One turn moves every row onto another: examples first, then more rows asked:
Z52: [ 0.16  0.28  0.86  0.70 -1.31 -0.46  1.71 -0.51 -0.45 -0.90 -2.29 -0.71
  1.91 -0.96 -2.18 -2.75  1.83 -1.19 -1.20 -2.04  0.53 -0.70  0.22 -1.82
  0.34 -1.20]
Z6: [-2.15 -0.74 -0.14 -0.97  0.22  0.92 -1.80 -2.86  0.81  1.12  0.66  1.26
 -0.10 -0.15 -1.94  0.10  0.63  0.06 -1.87 -0.96  0.38  2.07  1.29  3.30
 -0.31  2.98]
Z43: [ 0.23  2.35  2.12  0.93  1.74 -3.26  0.01 -0.41 -1.71 -0.48  1.17  3.36
 -0.19  0.97 -1.38 -2.43  0.71  0.24 -0.06 -2.13 -1.60  0.69  0.08 -0.25
  0.15  1.18]
Z767: [-1.94  0.58  1.16 -0.87 -0.99  2.59  1.27 -0.64 -2.98 -1.03  1.04 -0.87
  1.27  0.20 -2.09 -2.51 -0.68  1.33 -0.58  0.77 -1.87  1.47 -1.73 -0.51
 -1.52 -0.27]
Z754: [-0.64  1.78  1.99  0.05  1.57 -0.25  0.77 -0.63 -4.20 -0.12  1.35  1.27
  0.11 -0.43 -0.25 -3.47  0.90  1.84  1.21 -1.96 -0.97  0.84 -0.97 -0.32
  0.22  2.03]
Z15: [-1.82  0.29 -0.02 -0.73  0.61  1.06 -1.22 -1.63  2.04  0.08 -0.02 -1.04
  1.77 -0.05 -1.16  0.17  2.59 -0.80 -1.94  1.38 -0.21  1.78  2.43  2.55
  0.59  2.05]
Z459: [-0.63 -0.93 -0.37 -0.91 -0.74  1.33  1.34  0.07 -2.63 -0.47  2.29 -1.26
  1.88  0.20 -2.61 -2.31 -0.49  0.19 -0.92  1.97 -0.30  1.66 -1.04  1.01
  0.84 -1.58]
Z377: [-1.87 -0.73  0.09  0.30  0.40  0.03 -2.02 -1.65  0.76  0.93 -0.77  0.93
 -0.44 -0.35 -1.73 -0.26  1.06  0.00 -2.33 -1.25  0.55  2.40  2.12  3.47
  0.09  3.36]
Z752: [-0.66 -0.88  0.65  0.52 -0.17  0.41  1.68 -1.87 -3.34 -0.70  0.74 -0.93
  1.44 -0.31 -2.01 -1.14 -0.18  2.12 -0.88  1.14 -0.20  2.45 -2.40 -0.55
 -2.13 -0.39]
Z990: [ 1.40  1.10 -0.32 -0.20 -0.85 -1.34  2.01 -0.70 -0.36 -2.02 -2.44  0.36
  3.05 -1.26 -2.73 -2.96  2.34 -0.63 -0.54 -0.08  0.21  0.30 -0.15 -1.09
  1.03  0.34]
Z703: [-0.78  0.40  0.37 -1.43 -0.47  0.33  1.86 -1.62 -2.87 -1.98  2.51  0.29
  1.45  0.90 -2.79 -1.91 -0.41  1.66 -0.77  1.53 -1.34  2.79 -1.88  0.52
 -0.19  0.80]
Z56: [-0.44  1.85  2.21 -0.12  2.06 -0.63 -0.94  1.20 -3.32  1.57  1.87  2.42
 -0.31  0.67 -1.17 -1.61  0.22  0.41  0.00 -1.41 -0.67  1.45  0.75 -0.31
 -0.42  1.19]
Z498: [-1.00  1.70  2.89  1.47  2.32 -0.49 -0.97 -0.43 -1.63 -0.58  1.36  2.36
 -0.73  0.28 -0.97 -2.54  0.22  0.40 -0.84 -2.29 -1.04 -0.30 -0.38 -1.81
 -0.22  0.23]
Z81: [ 0.92  0.56  0.51  1.42  1.04 -1.31  1.63 -1.54 -1.23 -1.07 -0.70 -0.17
  1.66 -1.24 -0.47 -4.90  1.51  0.33  0.40 -1.22  0.26 -1.27 -0.13 -1.16
  1.75  0.53]
Z206: [-1.66 -0.07  0.07  0.40 -0.19 -0.95 -2.07 -0.45  3.07  1.02 -0.05  0.64
  0.13 -1.10 -0.81 -1.04  2.22 -0.64 -1.25 -0.33 -0.98  1.02  0.50  3.72
  0.12  2.19]
Z867: [-2.20 -0.61 -0.78  1.02 -0.46 -0.17 -2.65 -0.50  2.20  0.10 -0.19  0.27
  0.68 -1.49 -1.15 -1.59  2.15  0.26 -1.42  0.21 -0.37  1.80  0.08  4.14
  0.26  2.25]
Z857: [-1.71 -1.02 -1.64 -1.00 -1.27  1.25  0.99 -0.42 -2.61 -2.11  0.95 -0.70
  1.46 -0.03 -2.70 -0.58  0.54 -0.25 -0.54  1.27 -0.54  0.63 -2.63 -1.10
  0.06  1.45]
Z760: [ 1.44 -0.07 -0.16  0.36  0.50 -1.01  0.37  0.53  0.26  0.21 -2.13  0.93
  1.66 -2.08 -2.42 -4.03  1.06 -0.44 -0.88 -0.25  1.69 -0.95  0.52 -1.56
  0.95  0.80]
Z67: [ 0.24  1.40  1.97  3.09  1.89 -1.81 -0.82 -1.23 -2.42  0.16  0.25  2.09
 -0.37  0.62 -0.53 -1.92 -0.08  0.80  0.09 -0.70 -1.60  0.67 -0.96 -0.49
 -1.87 -0.58]
Z181: [-2.45  0.08  0.22  0.34  1.06 -0.02 -1.85 -1.19  1.13 -0.07  0.71 -1.28
  1.51  0.20 -0.74  0.01  2.74  0.16 -2.15  0.85 -0.07  2.47  2.64  2.62
  0.49  2.10]
Z531: [-2.30 -0.31  0.00  0.18  0.99  0.90 -1.70 -1.11  0.89 -0.24  0.53 -1.08
  0.75  0.14 -1.18  0.10  1.59 -0.09 -2.61  1.16 -0.40  2.78  2.36  3.29
  1.01  2.26]
Z817: [-0.36  0.56  0.13 -0.17 -0.72  1.12  2.33 -1.76 -4.56 -1.25  0.77 -1.38
  2.15 -0.07 -1.25 -3.33  0.72  0.17  0.70 -0.39 -0.93  1.13 -0.76  0.78
  1.46 -0.75]
Z716: [-1.87  0.71  0.69  0.79  0.87 -2.34 -0.10  0.10 -2.21  0.16  2.84  1.34
 -0.73  1.89 -0.83 -0.67 -0.16 -0.01 -0.19 -0.96 -1.68 -0.13 -0.87 -1.35
 -0.91  2.19]
Z881: [ 0.27  1.05 -1.37  1.17 -0.24 -1.56  0.15 -0.13 -0.68 -0.63 -2.49  0.88
  1.40  0.23 -1.79 -1.69  1.59 -2.39  0.00 -0.55 -0.44 -1.79  0.45 -2.33
  0.24  1.39]
Z176: [ 1.44  0.61  0.63  1.86  0.41 -0.71  0.41 -0.89 -1.79 -1.37 -2.95  0.01
  2.46 -1.81 -1.88 -1.27  2.57 -0.61 -0.52 -0.31  0.43  0.51 -0.55 -1.63
 -0.14 -1.19]
Z646: [-1.84 -0.93 -0.57  0.99 -0.26 -0.43 -1.89 -0.18  2.57  0.34 -1.04 -0.65
  0.35 -1.41 -1.06 -1.37  1.70 -0.10 -1.89  0.55 -0.57  1.91  0.98  3.80
  0.42  2.63]
Z524: [-1.99 -0.46 -0.72  0.21  0.10  0.34 -2.19 -2.69  0.36  1.08 -0.80  0.90
  0.32 -0.03 -1.93 -0.82  0.94  0.39 -1.97 -1.13  0.98  2.34  2.32  3.20
 -0.36  3.34]

Z377 turns into Z646
Z81 turns into Z817
Z52 turns into Z767
Now find these:
Z716 turns into Z881
Z703 turns into Z43
Z56 turns into Z760
Z6 turns into Z206
Z752 turns into Z67
Z524 turns into Z867

